Rows are one point carried round by a steady rotation, each followed by how many steps it has turned.
The counts run from 0 to 321.
123 104 161 184 111 107 179 112 66 108 78 150 120 159 90 129 139 87 151
 111 118 80 111 148 163 168 111 132 175 128 174 168 134 120 154 105 129
 148 131 112 160 => 57
109 143 194 157 111 146 205 110 146 93 86 110 118 139 126 152 135 119
 164 104 136 119 136 187 108 127 125 95 149 161 134 147 165 117 115 107
 185 156 137 133 71 => 44
99 137 153 104 119 124 170 186 83 96 143 131 108 96 134 159 104 154 190
 128 168 123 153 106 104 142 113 111 174 150 98 146 124 77 79 109 128
 148 170 106 141 => 19
94 100 147 103 83 131 113 154 31 154 147 108 119 104 81 105 130 150 184
 95 158 124 124 131 142 158 140 132 132 101 150 125 159 92 135 147 110
 139 190 112 145 => 319
73 141 178 139 75 133 78 157 112 94 150 112 149 90 112 133 140 136 134
 96 192 81 147 141 127 106 95 100 162 132 137 182 119 125 108 115 101
 171 158 120 114 => 117
84 129 122 62 100 161 143 149 127 142 183 81 129 107 68 143 148 136 174
 107 193 134 177 123 104 134 129 143 154 139 122 148 119 144 135 96 119
 162 172 129 134 => 105
123 88 123 106 119 139 199 104 76 126 74 152 109 148 108 129 138 133 200
 125 101 132 144 153 129 175 119 117 151 139 159 154 190 120 131 122 154
 131 137 136 174 => 167
80 74 139 134 112 144 136 150 140 125 98 127 155 138 138 98 147 134 157
 86 194 97 165 139 170 153 115 132 165 124 120 157 185 164 86 94 144 147
 158 109 105 => 195
98 166 164 138 117 104 191 153 92 89 154 138 87 108 127 161 132 99 166
 137 142 96 137 121 114 158 130 105 192 151 164 148 77 116 146 81 119
 166 170 104 137 => 134
95 72 113 118 104 136 152 128 95 129 93 128 131 102 103 140 179 146 177
 95 153 115 150 159 173 114 92 159 154 80 139 162 162 180 155 141 143
 130 174 153 144 => 81
132 91 144 189 125 130 147 141 76 89 82 124 110 162 81 154 147 100 134
 126 134 84 107 150 152 170 91 151 168 134 150 180 86 117 135 114 155
 145 139 116 175 => 59
106 102 140 75 117 189 164 101 164 148 128 93 141 119 71 137 173 105 149
 93 189 145 136 172 127 153 100 153 129 118 154 167 147 170 142 94 146
 161 119 159 126 => 186
106 126 152 111 81 119 148 149 86 108 146 94 120 152 91 144 101 162 176
 107 117 119 177 139 80 143 141 91 160 193 126 145 154 68 105 104 132
 153 154 112 154 => 26
80 101 125 92 121 177 145 141 132 124 122 109 101 84 107 135 187 131 155
 110 170 135 126 176 160 138 114 149 136 102 157 142 121 205 160 130 160
 133 193 152 116 => 303
69 97 112 85 114 145 152 139 100 132 124 151 105 76 135 107 180 130 174
 108 159 122 144 150 174 151 123 132 158 97 174 142 157 198 149 126 129
 128 191 133 130 => 308
130 63 136 126 122 147 140 141 93 127 105 107 139 159 68 158 128 123 139
 99 164 123 114 154 132 167 60 187 141 139 140 187 126 103 94 116 134
 150 112 128 200 => 176
125 80 124 112 130 150 196 121 86 105 64 144 102 155 122 137 135 146 197
 129 107 132 147 160 127 176 115 114 152 157 137 156 183 117 108 125 173
 127 145 140 174 => 166
116 116 144 162 133 136 160 122 104 70 75 161 109 151 124 137 158 97 149
 148 135 80 141 144 145 165 95 103 193 154 159 187 110 133 135 90 147
 153 142 124 171 => 53
83 143 183 123 82 102 113 143 62 105 143 144 108 66 143 125 135 147 150
 98 118 97 131 161 129 112 108 94 156 117 196 156 146 124 128 151 100
 134 174 129 133 => 232
123 107 160 140 149 148 200 149 108 82 67 136 94 110 144 182 133 150 170
 123 132 134 112 177 129 128 79 140 145 134 123 166 130 119 98 140 192
 134 151 152 133 => 159
112 119 189 133 144 171 168 121 150 84 77 138 130 139 140 144 137 110
 127 115 163 122 107 186 123 165 79 113 146 160 151 185 150 121 73 102
 174 156 101 131 126 => 270
115 147 161 137 130 168 191 98 143 65 80 138 106 128 121 159 166 114 165
 142 145 97 147 164 115 133 107 79 173 152 134 176 114 137 141 91 170
 166 143 153 121 => 47
86 74 144 131 120 167 150 167 142 137 111 83 106 117 106 129 147 143 138
 80 164 140 110 189 165 143 126 165 116 127 154 123 152 177 124 136 190
 122 181 133 90 => 300
73 108 122 75 92 152 128 168 150 137 174 75 126 130 94 125 129 162 161
 94 169 137 193 131 109 147 134 122 152 182 125 140 148 138 95 91 140
 147 172 109 128 => 107
81 106 135 88 129 161 153 117 155 128 114 137 150 108 120 116 179 102
 155 96 203 111 159 143 158 146 97 149 164 105 147 179 156 193 128 85
 122 158 141 135 126 => 192
75 129 165 87 99 172 78 172 93 105 147 104 101 64 121 137 142 175 149
 117 165 130 117 166 119 114 99 100 123 136 143 151 124 117 96 159 150
 144 182 144 126 => 7
77 118 115 66 101 162 129 169 143 127 179 82 124 117 82 139 145 150 162
 108 186 136 179 126 105 143 121 134 160 165 116 149 123 141 107 92 129
 157 171 122 135 => 106
117 143 186 117 121 151 154 170 64 97 124 112 86 97 116 163 101 162 175
 133 140 141 102 159 99 145 110 96 133 150 132 128 127 62 88 147 169 144
 177 129 129 => 241
109 142 142 105 87 134 141 158 74 95 154 102 118 127 81 163 122 152 188
 137 142 110 178 114 88 130 112 103 178 165 103 166 109 76 110 110 123
 162 162 130 169 => 24
122 92 147 106 119 176 143 121 126 143 124 80 145 138 47 158 150 116 134
 93 183 136 112 168 126 148 74 183 122 120 137 181 125 130 132 121 150
 159 114 146 158 => 181
97 95 150 145 117 151 143 146 121 143 122 89 115 99 74 143 164 111 119
 83 171 122 97 180 169 138 95 183 122 96 171 156 104 177 156 130 149 142
 161 141 120 => 297
107 119 148 175 87 101 144 166 97 86 128 88 89 156 93 165 116 157 139
 112 82 98 144 163 114 126 123 116 165 196 154 147 102 103 130 117 168
 135 169 120 144 => 142
63 115 130 117 83 125 119 180 123 101 154 91 88 106 128 129 137 183 150
 89 120 121 173 162 128 118 147 108 154 175 161 123 134 154 124 124 158
 124 205 123 97 => 224
